(in the rows, 128 means zero)
Rotation paths and how fast each direction turns (degrees a step):
Each turn is a multiple of 5 degrees from 10 to 175, or 0.
Each row of a path follows its step; steps can be skipped.

step 0: [124 137 125 122 126 124 129 120 123 131 130 131 128 130 129 131 133 129
 123 121 133 129 128 123 131 115 130 126 134 130 129 143 128 119 141 138
 122 128 133 125 121 122 123 128 125 121 126 122 128 121 126 133 131 131
 122 119 130]
step 1: [121 129 123 123 132 138 131 113 125 127 127 125 131 131 124 121 142 124
 125 124 124 131 120 125 136 121 128 126 129 132 121 134 140 121 134 136
 135 128 125 130 126 129 131 136 139 129 127 126 128 123 130 131 131 128
 127 127 128]
step 2: [121 132 127 118 130 136 128 124 117 133 126 124 124 126 133 122 137 129
 129 134 127 134 127 123 126 125 130 121 134 124 137 131 131 121 139 142
 130 130 126 120 122 126 131 122 132 122 124 131 119 128 127 122 124 120
 129 128 127]
step 3: [124 118 122 122 129 130 127 122 135 129 128 122 126 130 128 123 138 131
 135 126 128 132 135 128 122 119 127 122 134 136 131 129 129 123 133 143
 135 134 132 135 127 137 136 128 128 129 134 123 122 122 127 121 134 122
 127 129 134]
step 4: [122 135 124 126 124 129 127 130 129 126 122 121 131 127 129 130 139 126
 129 124 135 126 132 124 134 120 134 126 134 125 138 130 125 122 130 140
 125 130 133 124 120 135 126 134 124 134 131 126 110 121 130 126 130 132
 137 130 126]
step 5: [122 127 127 131 128 127 138 121 134 128 130 128 133 131 141 127 136 129
 128 123 136 136 132 132 138 120 138 125 134 122 128 132 127 129 137 142
 135 126 134 130 138 126 132 130 128 135 130 126 124 125 134 133 130 124
 131 125 129]
step 6: [126 126 127 126 122 140 129 121 130 125 122 125 132 131 127 120 131 125
 127 132 139 127 134 120 146 125 126 130 134 131 133 135 123 129 134 135
 131 121 124 124 132 123 136 128 129 125 124 120 116 130 131 127 124 129
 132 125 123]
step 7: [127 118 116 124 121 131 129 118 128 132 139 123 126 130 131 123 131 126
 129 125 136 125 124 127 130 120 123 132 137 122 125 127 123 132 137 143
 128 138 125 125 133 120 128 131 126 127 128 128 121 137 129 122 133 127
 131 123 124]
step 8: [121 132 126 124 129 135 131 125 127 129 130 122 130 144 126 130 136 127
 135 125 129 122 127 127 127 125 128 124 137 137 129 139 114 127 133 134
 129 132 133 122 128 119 130 128 134 130 130 118 123 130 121 124 136 136
 130 124 126]
step 9: [128 128 122 119 130 136 131 121 126 133 136 125 118 131 130 123 133 131
 127 126 130 121 124 131 136 120 136 134 131 127 125 131 127 125 135 139
 131 126 142 116 120 131 126 130 131 135 134 122 127 127 131 133 131 133
 124 125 123]
step 10: [121 135 130 121 136 135 124 114 126 121 131 131 133 138 126 128 133 126
 133 125 127 131 123 131 131 119 134 137 131 129 141 129 133 122 133 140
 127 118 134 125 131 123 130 125 133 128 130 123 124 134 126 128 129 124
 126 130 125]
Speeds:
[129 130 128 128 129 127 127 128 127 127 130 127 130 128 130 129 130 125
 129 128 126 130 126 128 127 128 128 129 129 126 128 125 128 128 128 129
 128 128 128 127 130 126 125 129 129 129 126 130 126 127 130 125 128 128
 128 128 125] -> 130
